0: [-3.43  1.47 -1.48 -0.39 -1.88 -1.4  -3.54  4.64  2.59 -2.39 -0.38 -1.65
  0.3   1.35  2.49 -0.15  0.56 -2.67 -1.93  0.47  2.43 -1.24 -0.59 -2.23]
1: [-0.07 -0.34  0.09  0.2  -0.52  0.75  1.07  0.95 -0.19  0.69  0.6  -0.31
  0.13 -0.35 -0.61  0.91 -0.27  0.29 -0.29  0.03  0.07 -0.59  0.04 -0.07]
2: [-0.13  1.16 -2.25  0.89  0.31 -0.4  -0.12 -0.03 -0.42 -1.22  0.39  0.22
  0.74 -0.46 -0.04 -0.07 -0.57  0.82  0.44 -1.02 -1.05 -1.13 -0.12 -1.56]
3: [ 0.27 -0.59 -0.6  -0.31  0.29  0.78  0.52 -1.1  -0.27 -0.9  -0.4   0.19
 -0.98 -0.34 -0.04 -0.08  1.01 -0.09 -0.49  0.47 -0.59  0.94 -0.85  0.16]
4: [ 0.29  1.66 -0.34 -1.67  0.16 -0.34 -4.43  2.44  0.4  -0.85  2.01  3.26
  0.36  0.25 -1.49 -1.45 -1.22  3.16 -0.34 -0.01  1.01  0.24  3.19 -0.23]
5: [-0.39  0.   -0.2  -0.01 -0.52  1.26  0.37 -0.62  0.7   0.66 -0.62  0.38
 -0.43  1.01  0.22  0.2   0.22 -0.81  0.59  0.42 -0.02  0.88 -0.44  0.64]
6: [-1.33  0.   -0.39  0.05  0.72 -1.25 -0.01 -0.57  0.53 -1.11  0.36 -1.62
  0.2  -0.02 -0.62  0.25  0.23 -0.81  0.39  0.43 -0.24 -0.55  1.39  0.77]
7: [ 0.17 -0.7   0.25  0.11  0.26  0.27  0.47 -0.52 -0.18  0.61 -0.58 -0.38
 -0.34  0.03 -0.46  0.34 -0.3   0.12  0.43  0.27 -0.33  0.18 -0.78 -0.3 ]
8: [-0.29  0.07 -0.48 -0.06 -0.3   0.27  0.21 -0.53 -0.05  0.21 -0.28 -0.14
 -0.34  0.56  0.47  0.21 -0.41 -0.71 -0.24  0.06 -0.37 -0.03 -0.18 -0.18]
9: [ 1.66 -1.24  1.18 -1.3   0.75  0.9   1.09 -2.51 -0.05  0.17  0.05 -0.52
  0.35 -0.61 -0.4  -0.48  0.4   0.4  -0.53 -0.38 -0.1  -0.42 -0.23 -0.66]
10: [ 1.63 -3.03  0.43 -1.49  1.3   0.41  1.5  -1.42  0.72  4.08 -1.36 -0.3
  0.38 -1.29 -0.46 -2.72  0.93  0.72  0.23 -0.58  1.19  0.94  2.66  0.77]
11: [ 2.68  0.31  0.52  0.35  0.6   0.51  1.8  -1.07  0.02  1.22  0.44 -0.78
  0.46 -0.32 -1.03 -0.42 -1.44  2.81  0.67  1.31 -1.22 -0.18  2.    0.38]
12: [-0.22  0.71 -0.6  -1.47 -1.1   0.73 -3.48  3.95 -0.75 -0.18  0.51  3.84
 -0.31  0.67 -1.49 -2.24 -0.73  3.17 -0.45  1.12  2.38 -0.55  1.65 -0.89]
13: [ 0.53  0.13 -0.18  1.37 -0.38 -0.57  0.4   0.06  0.16 -0.13  0.55  0.01
 -0.21 -0.5   1.26 -0.15  0.03  0.34  0.61 -0.61 -0.71  0.94 -2.31 -0.59]
14: [ 0.27 -0.01 -0.22  0.14 -0.08 -0.44  0.43 -0.39 -0.26  0.38 -0.27  0.42
 -0.38  0.95 -0.41  0.08  0.69 -0.63  1.33  1.55 -0.84 -0.07 -0.62  0.78]

[ 2.04 -0.4   1.41  0.61  1.25 -0.58  2.27 -1.75 -0.66  0.72 -0.19 -1.1
  0.1  -1.57 -1.29  0.42  1.42  1.31  1.01 -0.4  -0.95  0.25  0.67  0.69] 9 11 7 3 1
[ 0.96  0.2  -0.42 -0.15 -0.87  0.83  1.   -0.81  0.78 -0.01 -0.43 -0.05
 -0.11  0.21 -0.04 -0.85 -0.77  0.86 -0.75 -0.05 -0.48 -0.48 -0.97  1.39] 8 7 5 3 1
[-0.36  0.8  -1.23  0.51 -0.08  0.27 -1.72  1.64 -0.2  -1.35 -0.38  0.43
 -0.77 -0.58 -0.39  0.52 -0.16  0.67 -0.62 -0.07  0.71  0.28  0.2  -0.08] 8 1 2 3 7
[-1.83 -0.91 -2.29  2.38  1.41  0.77  1.44  0.43 -3.68 -0.13 -0.31 -0.53
 -1.33  0.42 -0.02  0.22 -0.77 -1.73 -1.31  0.46  0.27  0.05 -1.51 -0.57] 8 7 3 1 14
[-0.26  0.11 -0.35 -0.41  0.2   0.7  -0.56  0.38 -0.04 -0.2   0.2   0.15
 -0.21  0.58 -0.61 -0.01 -0.14  0.06 -0.09  0.25  0.1   0.21 -0.36 -0.31] 8 7 1 5 3
[-1.39 -1.19 -1.18  0.88  0.03  1.4   0.28  0.23  0.97  0.31  1.36 -2.14
  1.06  3.58 -0.17  2.04 -1.34 -0.68 -0.43  0.24 -1.5   0.96 -0.56 -1.3 ] 8 5 1 7 6
[ 0.87 -0.65  1.63  0.25  0.77 -0.65  0.13 -1.87 -0.87  0.92 -0.17  0.18
  0.84 -0.55 -0.57 -0.23  0.4   0.01  1.11 -0.41 -0.69 -0.05  0.79  1.02] 7 9 14 8 3
[-0.96 -0.71 -0.83 -0.39  1.63  1.    0.76 -0.91  0.38 -0.7  -0.04 -0.75
 -1.43  0.05  0.67  0.07 -1.19 -1.26  0.23 -0.36 -0.56 -0.41 -1.54 -0.67] 8 7 3 5 13
[-1.77  1.   -2.16  0.71  0.   -0.04 -3.58  3.35  1.08 -0.62  0.52  0.79
  0.09 -0.84  0.96 -0.21  0.04 -1.07  0.11 -0.86  1.48 -0.18  1.11 -0.17] 2 8 0 6 1
[ 0.32  0.69 -1.03 -0.3  -0.34 -0.47 -0.85  1.37 -0.04 -1.21 -0.27  0.33
 -1.42 -0.19 -0.85 -0.74  0.35  0.63 -0.19  0.74  0.58  0.09  0.97 -0.4 ] 8 3 1 7 14
[ 0.38  1.32  0.52 -0.85 -0.27  0.07 -2.43  0.58 -0.32 -0.27  1.36  1.79
 -0.57 -0.2  -0.28 -0.15 -0.44  0.99 -0.47  0.29  0.27 -0.45 -0.14  0.3 ] 8 1 7 14 3
[ 1.26 -0.72  0.09 -0.49 -0.01 -0.41  0.21 -1.37  0.56 -0.43 -0.23 -0.77
 -0.5   0.99  0.72  0.84 -0.93 -0.51 -0.12  1.29  0.07  0.34 -0.21  0.56] 8 7 5 14 3
[-1.8   0.11 -0.56  2.64 -0.84 -0.08  0.77 -0.61  0.46 -0.65  1.27 -0.91
  0.19 -2.21  2.54 -3.92 -0.54 -0.9   0.6   0.17 -0.67 -2.14  1.37 -1.23] 2 8 6 13 1
[ 0.37  0.98  0.05 -0.45 -1.61 -0.6   1.46  0.94 -0.84  0.89  0.39  0.4
 -0.96 -0.76  1.51  1.59  0.28  1.57  0.62 -0.67 -0.4  -0.05  0.03 -0.01] 1 8 13 7 14
[-0.35  1.07 -1.19  1.1  -2.16  1.03 -0.33  4.17 -1.21 -0.55  1.15  1.15
 -0.6  -1.06 -1.26 -1.37 -1.79  0.15 -0.34 -0.2  -0.27 -1.11 -0.37 -0.15] 1 2 8 13 7
[-0.02 -0.07 -0.5  -0.9   0.58 -0.58 -2.05  0.18  0.1  -0.24  0.56  1.28
  0.71  0.17 -0.62 -0.47 -0.67  0.4  -0.07 -0.16  0.31  0.22  1.49  0.13] 8 6 7 1 2
[-0.29 -0.79 -0.26 -1.16 -0.94 -0.71  0.53 -1.02  0.16 -0.38  0.63  0.59
 -0.96  1.16 -0.25 -0.81  0.33 -0.3   0.16  1.08 -0.7  -0.28 -0.62  1.43] 14 8 3 5 7
[-0.4  -0.03  0.05  0.2   0.01 -0.02  0.39 -0.54 -0.32 -0.07 -0.24 -0.28
  0.01 -0.39  0.32  0.43  0.16 -0.68  0.09 -0.07 -0.37 -0.22 -0.78  0.21] 8 7 3 1 5
[-0.5  -0.57  0.63 -1.72 -1.88  1.68  0.22 -0.34 -1.36  0.07  0.1   0.87
 -0.08 -2.05 -1.49  0.47  0.1  -1.5  -0.18  0.64 -0.9  -0.73  0.14  0.76] 1 8 7 3 5
[ 2.17  0.6   0.58  1.01  0.45 -3.69 -0.12 -1.78 -1.87  0.76  0.83 -0.6
  1.61 -1.88  0.51  0.3  -1.69 -0.01 -2.3   1.39 -1.84  2.85  2.65 -0.99] 11 8 7 6 13
[-0.02  0.52  1.95  1.9  -0.14 -0.11  3.62 -0.73 -0.43  2.6  -0.56 -1.26
  0.73 -2.28  2.58  0.76  0.34 -0.23  1.29 -0.04 -3.73  0.03 -1.05 -1.59] 13 7 1 8 14
[ 1.32 -0.21  0.97 -0.14  1.   -0.44 -0.65 -1.32 -0.07  0.65  0.09 -0.05
  0.97 -0.04  0.16  0.35  0.13  0.63  0.05  0.23 -0.69  0.18  1.7   1.06] 7 8 9 14 6
[ 1.08  1.01 -0.79  0.    0.24 -0.07 -1.22  0.37  0.08 -0.52  0.21  0.54
  1.36  0.46 -0.15 -0.97  0.45  1.73 -0.13  0.14  0.33  0.43  2.67 -0.36] 2 8 1 6 7
[-0.81 -0.16 -1.37 -0.58 -0.82 -1.47 -0.46 -3.39  0.38  0.21 -0.02 -0.19
 -1.38 -1.52 -1.81  0.86 -0.85 -0.43 -2.78 -2.41 -1.88 -1.35 -0.22  0.58] 8 3 7 6 9
